Rows are one point carried round by a steady rotation, each followed by how many ticks it has turned.
The counts run from 0 to 569.
[ 61  -7  10  14  17 -32  -9  -5 -13  13   0   3 -37 -10 -17  -6 -22 -20
  -9  22  19 -49  14   7 -20  10   6 -31  -3 -57 -14  -7   3  -3 -39   0
  10   4  16  10 -15  16   4  18  -9  -3 -31  22  16  17 -46  20 -32  -8
 -18 -27]  524
[ 17 -10  14  15  16 -53  10   9  51   9   0  14  -8 -32 -11  35  12 -23
  11  -3 -13 -49   2   4 -47  30 -18   0   0 -22 -14  31   3 -23 -25  -3
  37  -6   1  -5 -36   2  24  11 -21 -23   3  16  -4  17 -20  10  -6 -25
   6  -9]  347
[-11  11 -12  -5  25 -18   7  -2  43   3 -27   6  32  20  13 -17 -18   2
  -5  21 -13  -3 -27 -26  -6  -3  -3 -50 -22 -23  14  27  14 -13  13 -15
  14 -13 -13 -65 -31   4   3   7   0   0   3  20   3  -5   2  -4 -31 -69
  16  20]  414
[ 30  13   6 -11  24 -54   5  11   3  15  -2 -31 -19 -23   9  16 -18 -32
 -12  10  24 -51 -12  23 -38   6 -11  10   0  -7 -19  19  21   1 -25  22
  26   8  25 -34 -43   0  23   5 -13 -12 -21   8 -23   0 -21   4 -14 -43
  -8   9]  207
[ 11  -3 -12  29  25 -29  15  42   7 -25  15 -18 -29   5 -16 -13  23 -50
  -1 -36  -9 -37   8   0 -27   8  -8  15   7 -11 -14  13  37  25 -29 -15
  41   5  31 -24 -18  -3  12  19 -34 -29  -4  10 -11  33  18 -18   8   0
  16   0]  155
[ 26  15  -8  16   4 -15  -6   7   7  27   9   1  15   3  -2 -38 -23   1
   9  33   7   4 -19 -24  -1  -3  -2 -65  -5 -29   0  15 -17   1 -15  -5
 -18 -22 -27 -42 -30  16 -10   0  -9   8   7   1  45 -13  -2   3 -54 -34
  -2 -16]  327
[ 20 -20  12  45   3 -28  19  -4   0  44  -4  -8 -12  11   9  -9 -28 -32
   7  25  -4  -3 -10  -8   1 -33  24 -47  21 -30  12   5   4  -4  11  15
  15  -1 -13 -20 -33  11   8 -13   3  11   8 -17  18   3 -17  28 -13 -28
  25 -49]  528
[  9  20 -39  -1  14  -2   3   7 -18 -26 -14  -7 -22  32   0 -49 -24 -24
 -41  -4  23  -9 -14 -22  -1 -30  10  -9   2 -37  19  -4  34  32 -29 -30
   7  17  21  -4  -7  16 -23  41   0 -10 -35  20  -2  26  19  -6 -18 -13
  25  15]  508
[ -3  16 -14  25  39   1  13 -28  30 -29 -19  26  29 -16   8 -32 -32  21
  -3  16  -4  -1 -10 -36 -20 -20  11 -43  -3 -10   7  16  17 -29   4 -34
  36  -9 -33 -14 -34   2 -38  -3 -15 -25  11  31  21  16 -10 -12 -13 -33
  15  28]  230
[  7 -13  35  46  11 -39  34  14  39  30  -1  19  17  -8  -5   9 -19 -40
  33   6 -29  -1   8  -4 -17  -8   7 -18  11  -1   1  13  -8 -22  29   7
  40  -6  -6 -29 -21 -10   7 -15  -5 -16  44   1  -1   4 -14   8 -10 -40
  20 -17]  344
[ 34   4  13  27  29   1  -6 -17 -35  15  -9  -5 -30  11   7 -21 -25 -13
 -30  15 -13 -33  19  -6  -9 -53  25 -54   6 -37   8   5  36   2   4   8
  23  13  16   8  -7   7   0 -15  19   0 -45   1  13  39 -26  25  -4 -12
  11 -19]  113
[ -4  41  27 -11  -3 -44  23  49   4  31  14  10  -7 -40 -24  17  -1 -15
   8  16  17 -26 -19   1 -42   9 -13   7 -19  -5 -18  35 -15   6 -11  17
  -8  15  14 -11 -13   8  18  26 -21 -20   8   5   6  17  10   8 -42 -42
 -18  -5]  541
[-24   8   1  24  18  -4  22   0  17   3 -36  14  12  16   6  -1 -31 -33
 -22 -13 -23  -7 -16   9 -30 -37  19   6  12  11  16   1  38  -8  38  -5
  47  27   8   7 -16 -34  -3   7  15 -35  -1  14 -21  34   6   9  15 -41
  41  13]  492
[-10  15  28   4  12 -12   5  33 -15  49 -18   4 -26   6 -18  17 -25 -12
 -31  15  12 -22 -23  25 -29 -10  15  -3  -8 -12   4  -8  12   2   7  23
   5  21  26  13   8 -23  15  42  10 -32 -36  -3   5  18  -1  25 -35 -52
   2 -17]  402
[ 16   5  15  45   6  -5   0   7   5  24  -2  16 -35  11 -31 -21 -29 -26
  -5  35   6 -23 -16  -8 -19 -30  -1 -14  -6 -26  26 -61  42  17 -32  -6
  42   2  14  16  20   2 -35  18  -8  -7   2 -27  21   9  -8  15 -20   2
  14   2]  51
[-13   3  -2  11  15 -10   6  16  17  36 -20 -14   1  43  22 -28 -26 -12
 -17  31  11   7 -52  -7   6 -19   3 -39   1 -14  22 -20  21  12  10  -1
   4  -5   6 -57 -32  -8  -5  28   2   5  14 -15  10 -20  13   8 -16 -54
  34  -6]  0
[ 15  30  -8  38   2 -20  18   1 -13 -12   6   4  15  16   0 -22 -37 -33
 -16 -12 -23  -8  21   1   8 -57  23 -15  13   5  12  34  20  18  33  -1
  24  17  -9 -18   2  12   0 -45   6  -9   0  31 -16  20  12  11 -14 -51
  18   7]  299
[ -9  23  20   6  20  -9  25  23  48  20 -19  37  29  10   9  -5  -6 -12
  18  25 -19   9 -16 -30 -45   2 -14 -40 -16 -19  17  38 -18 -29  17 -20
  12 -12   1 -36 -17  -7   2  37   6 -17  25   4   6  22  -2  13 -21 -34
  24   2]  546
[ 12  25 -17  -8  29 -12  -9  16  19  12   8 -23   6  -3   5 -26  -9  13
   5  11  18 -13 -39  14 -13  21  -9 -35 -11   6 -32  18  -1  -9 -21  10
  -5 -11  -5 -57 -51   2  -2  27 -18 -30 -12  14  31 -18   1 -18 -48 -45
  -4   9]  3
[ 24  -1  -4  13  11 -31  13  43  -8  25   7 -21 -43   6 -21 -24  -1 -30
  -5  23  31 -26 -12   0 -11   5 -12  -3  -6 -42   8 -18  13  33 -49  -5
   2  -4  36 -35 -27  12   1  49 -26  -5   3 -10  11   1   1  -6 -28  -9
  -1 -22]  331
[-32  -7   3  42   9 -28  42  14  35  15 -17   2  10   3  11   1   5 -31
   1 -11 -38  -4 -20 -18 -20 -20  12 -23   8  -6  30  23  32   4  13 -11
  33   3 -16 -21 -31  -9  14 -14  -4  -6  20 -25 -11  27  28  19  17 -40
  43 -14]  352
[ 37 -14 -17  56   0 -24   7 -18 -17   9   3  -4   3  -9 -19 -35 -45  -6
  -8 -13   3 -11  16  12  10  -2  46 -43  28 -22 -18  11 -13 -19  -5  -3
   5  -6 -34   9 -31   4 -10 -14  -4 -40   1  29  33  14 -18  -1 -28 -25
   8 -40]  108
[  0  -3   1  27 -13 -26  -9  22  18  40   9  23 -38  -7 -49  -4 -13 -20
  -6  12  17 -13 -37   9 -23  28   0  -2  -6 -25  -1 -40   4   3 -45 -14
   9  -7  -7  17 -12  -1 -19  46 -15 -34   1 -11  34   3   3   7 -37  -8
   9 -32]  462
[ -1  28   5 -18  20 -21  -6 -15  26  30 -25   3  19 -22  15  13 -29  15
  -5  20   6 -14 -42  11 -33  15  -5 -37 -13   1 -13  29  -7 -40   7  13
   3  -6 -19 -21 -43 -12   3   9   7 -27 -12  16  16  -5 -22   1 -31 -60
  -3  10]  407
[ -3   3  13  32   3 -15  13  52  17  15   8  11  -5  49  -8 -10  -4 -56
 -13 -13 -38   0   6  23  -7 -14   9 -12   1  10   6  19   8  17  44  14
  30   5  18 -33  14 -11  26   3  12 -23  11   0 -19  18  26   6  -7 -44
  35 -13]  483
[ 49  -4   8  22  13  10 -23  -1  11  33  -5  22   1  47   3 -36 -34 -21
   1  28 -14   3  -5  18   1   5  -5 -68   4 -29  -2  -8 -11 -16  17   4
  15 -19   2 -33  -7  -3  -9  20  27 -12  -9  14  30 -10 -22   6 -31 -30
  24 -19]  194
[ 36   8   3  14  31 -23  13  23  24   0  13   6  32   1  -3 -18 -22 -14
  20   3  -5  -8  14   3  -9  18   3 -28  -7  -2 -27  33 -25 -25  16  12
   8 -15   8 -53 -22  -3  11   7 -18 -36  21  46  10  -4 -21 -33 -42 -53
  -5   9]  11
[ -6  44 -16   4  10   1  10   1  33 -21   3  19  34 -10   4 -32 -19  -9
   7 -17 -14  17 -15 -24 -48 -18 -20 -26   2  19   5  38  12  -9   7 -26
  32   2 -24 -17 -32   2 -43   2  -7 -26  12  22   5  42  30 -14  -4 -17
  30  40]  362
[ -3  20  -1   6  23 -23   3  51 -10  19  15 -18 -19   0 -23  -9 -13  -4
 -10  11  27 -26 -17  19   0   3   1   3 -23  -1 -16  -6  17  26 -17  20
  -4  15  30 -42  -3   2  12  29 -33 -36 -11  17  12 -19  10 -21 -62 -60
 -21  10]  5
[-14  10 -10  27  45   8  22 -21  30 -20 -31  21  18  -2   8 -26 -32   6
  -5  22  -4  -2  -6 -40 -25 -37  16 -34  -6 -20  24   0  29 -20  -3 -36
  48  -1 -12 -10 -19  -6 -38   2  -9 -19  12  17   8  21  -7 -10  -3 -27
  24  28]  229
[ -1  15  -4  44 -17 -19  10 -25  21   7  -5  32  20 -14  -8  -6 -37 -31
  -4 -19 -34  10  -6  -2 -19 -26  24  -7  18   7  16   5  12 -12  16 -20
  34  11 -42  27 -11  -1 -25 -25  16 -24  15  13  -5  35   6  31   8 -25
  42 -11]  168
[-37   4   6  38  28   4  14  10  41   5  -6  23  25   5  -1 -15   5  14
  10   1 -36   0 -18 -26 -17  -3  11 -50 -14  -8   3  16  23 -22  13 -21
  34 -22 -28 -29 -15 -18 -18  -3 -14 -36   6  -6  34  12  13 -13 -26 -41
  18  11]  555
[ 15 -14   6  32  51   0  24  13  27 -14 -23  15   3  24  13 -14 -12 -34
  -6   4 -26 -23  33 -12  -8 -17  15 -31  -1 -41  11  30  10 -23  26  -6
  37   2  33 -27  -5 -13  37  13   3 -20   5  26 -14  24 -17   3 -14 -25
  27  -3]  17
[ 42  -6   0  26  32 -14   2 -13 -31   6  -9 -12 -48   5   9 -17 -19 -20
 -33  10   9 -45  11   0 -19 -42  13 -31  11 -37   8  -1  31   6 -18  -2
  33  18  17  15 -17   1   2  10   2  -2 -50   7   0  36 -24  24  -5   1
  11 -21]  112
[ 17  51   0   4 -27 -32   5  21 -15  22  32  28 -18 -37 -53  -4 -15 -12
  -6  14   9 -11  -8  -2 -42  -7 -11   1  -3 -10 -10  15 -16  19 -40  -8
 -19  15  -5  27  -1  25 -27  17 -13 -30  -3   8  23  34  11  15 -46  -8
 -18  -8]  453
